Rotation paths and how fast each direction turns (degrees a step):
Each turn is a multiple of 5 degrees from 10 to 175, or 0.
Each row of a path follows its step; steps can be skipped.
Path 1:
step 0: [-23 -24 -5 -5 14 6 -3 7 1 27 -17 23 39 6 -3 24 -25 10 12 -28 2 -10 -13 -19 -32 0 -7 4 15 21 -24 21 15 13 5 25 16 -20 27 21 22 7]
step 1: [2 3 13 -15 38 15 22 9 -15 33 -1 -1 22 1 16 11 -2 26 -18 4 -15 7 8 -3 19 15 -10 -11 27 -7 43 -8 -3 7 -3 47 9 -26 18 3 -1 -29]
step 2: [-9 -14 -22 -9 -6 0 11 17 -12 15 8 18 28 16 -1 7 20 -2 0 -9 23 -38 -32 -35 -8 1 -2 -18 33 27 -11 21 30 18 -3 33 -8 -19 3 22 9 -9]
step 4: [4 -20 -23 -21 5 7 19 22 -20 6 13 41 15 4 22 15 -2 16 -13 -5 1 -7 -1 -5 7 1 -2 7 35 26 -3 -5 28 -25 -5 52 -12 -10 -7 35 2 -14]
step 5: [7 -6 -13 -6 25 6 9 1 2 36 -6 -9 62 19 20 -15 14 16 -2 -11 3 -4 -11 -25 26 10 -31 -18 3 -10 5 27 26 0 17 -11 -11 -11 26 15 1 -2]
step 6: [-8 -10 -10 -27 12 -1 16 -2 -28 36 -12 29 9 15 5 16 -13 21 -26 2 -3 -8 13 -8 -25 14 -9 9 38 16 -8 18 7 -4 0 35 -7 46 11 20 8 -2]
step 7: [-7 -18 -27 -35 -4 0 12 -11 1 27 7 2 33 9 14 -27 -9 25 13 -18 1 -9 5 -9 56 4 -10 -23 25 -8 22 13 9 -15 -7 23 -7 -17 7 7 -13 -14]
step 8: [-7 -9 -40 0 6 12 9 27 -22 37 -11 21 27 13 18 22 -13 -10 -18 -23 11 -6 13 -8 -5 3 -6 -2 38 17 -6 34 0 11 12 -18 4 11 18 30 23 14]
step 9: [-15 -10 -18 -31 41 7 -7 -14 -6 39 -16 13 24 2 19 -2 -23 48 -5 5 19 12 -4 9 18 8 -7 -20 3 -3 9 19 -17 -13 -20 31 -6 -2 0 -2 -2 -28]
Directions:
[-3 -5 1 4 -9 6 -11 -5 9 -1 5 1 6 -9 1 -3 4 6 17 -3 5 -4 -5 -1 5 4 0 -1 0 5 0 0 5 1 13 -1 -1 2 7 -2 9 3] | 145
[-2 -1 -10 5 3 -12 -4 3 6 -3 13 -5 2 7 -2 -6 0 4 4 -11 1 1 -1 -8 -8 -12 -3 2 -1 -1 0 0 0 -5 -10 0 -1 -2 11 -3 -4 -3] | 145
[-1 1 3 -8 5 3 -9 -7 -5 2 -9 -1 -7 3 -17 -2 -4 13 6 0 -2 2 -1 5 -8 -3 -5 5 -1 5 -8 8 3 -5 1 2 7 3 1 -3 -5 0] | 120
Path 2:
step 0: [-16 4 19 41 2 -5 -18 11 -6 -9 15 18 -8 5 0 -13 1 -1 1 -19 -7 19 -21 0 7 -23 -18 6 -13 -19 14 -38 24 15 24 15 22 3 -13 20 39 18]
step 1: [-2 9 -12 16 -8 -16 1 -5 -1 -6 5 -4 24 1 6 -11 18 18 54 -19 -19 10 -9 12 33 -53 13 -7 -2 -22 -6 -14 2 5 -6 11 -8 -6 -19 -8 -23 -11]
step 2: [6 -12 -3 14 -6 3 -5 -13 -43 -1 0 11 -18 -17 -9 -41 10 -6 4 -26 7 -12 -4 30 8 -16 -11 -13 -2 -2 28 -34 5 14 20 -9 -1 29 -20 34 -8 -7]
step 3: [-8 37 -17 8 -3 -4 -9 -4 -19 -14 -4 4 7 -2 -19 -1 -3 11 8 -10 5 -12 -12 2 3 -28 -6 14 4 -37 -5 -41 39 42 -12 -3 11 -9 -19 -33 3 0]
step 4: [18 -14 -6 40 -31 -7 -26 25 -22 13 1 12 12 -14 13 -35 14 10 22 -8 21 -2 1 -6 2 -28 2 -14 13 27 -2 -24 3 17 24 10 -4 -15 -15 -10 -5 -18]
step 6: [-11 -5 -4 40 -3 -3 4 31 3 10 -20 20 24 -9 20 -31 -7 0 -21 -16 6 2 -10 5 -16 -21 -42 10 -14 -19 15 -28 26 13 13 18 22 -3 -7 -15 1 2]
step 7: [14 14 -33 10 8 5 -10 22 -24 17 -2 4 46 15 9 -14 -15 -6 25 1 -19 21 -11 7 16 -41 22 -14 -20 8 -3 -24 7 -3 -11 -16 -5 -6 -2 -12 -20 -20]
step 8: [5 -11 -18 20 23 11 30 19 -10 -26 4 14 3 -10 -5 -23 -3 -15 -4 -2 14 -2 4 12 6 -22 -8 0 -10 19 39 -55 -17 15 21 5 5 24 -2 14 14 -5]
step 9: [8 18 1 -16 23 10 -5 23 -4 -9 0 10 25 -24 16 8 -8 1 13 13 -9 -13 -15 4 -3 -58 0 8 -19 -28 12 -12 28 34 -20 19 20 -3 -14 -11 0 -9]
Directions:
[1 -4 -2 -5 -2 14 8 3 -6 0 3 -10 10 8 4 -2 -11 11 -12 0 -4 4 6 -6 -2 -2 -3 3 -2 6 2 -4 0 -2 1 8 0 -7 -2 1 -3 2] | 35
[-8 0 1 4 6 7 1 -1 6 -12 -2 0 -12 11 -9 0 8 -3 -5 0 -10 2 2 -3 2 0 -8 2 4 0 3 -9 0 5 -1 4 0 0 8 -12 0 -4] | 135
[3 8 -3 8 4 -4 -4 8 2 1 7 -2 6 3 -7 6 2 0 2 -5 4 11 0 -13 3 5 10 -2 5 7 -5 -11 -5 2 4 -6 0 -5 -2 2 8 7] | 100
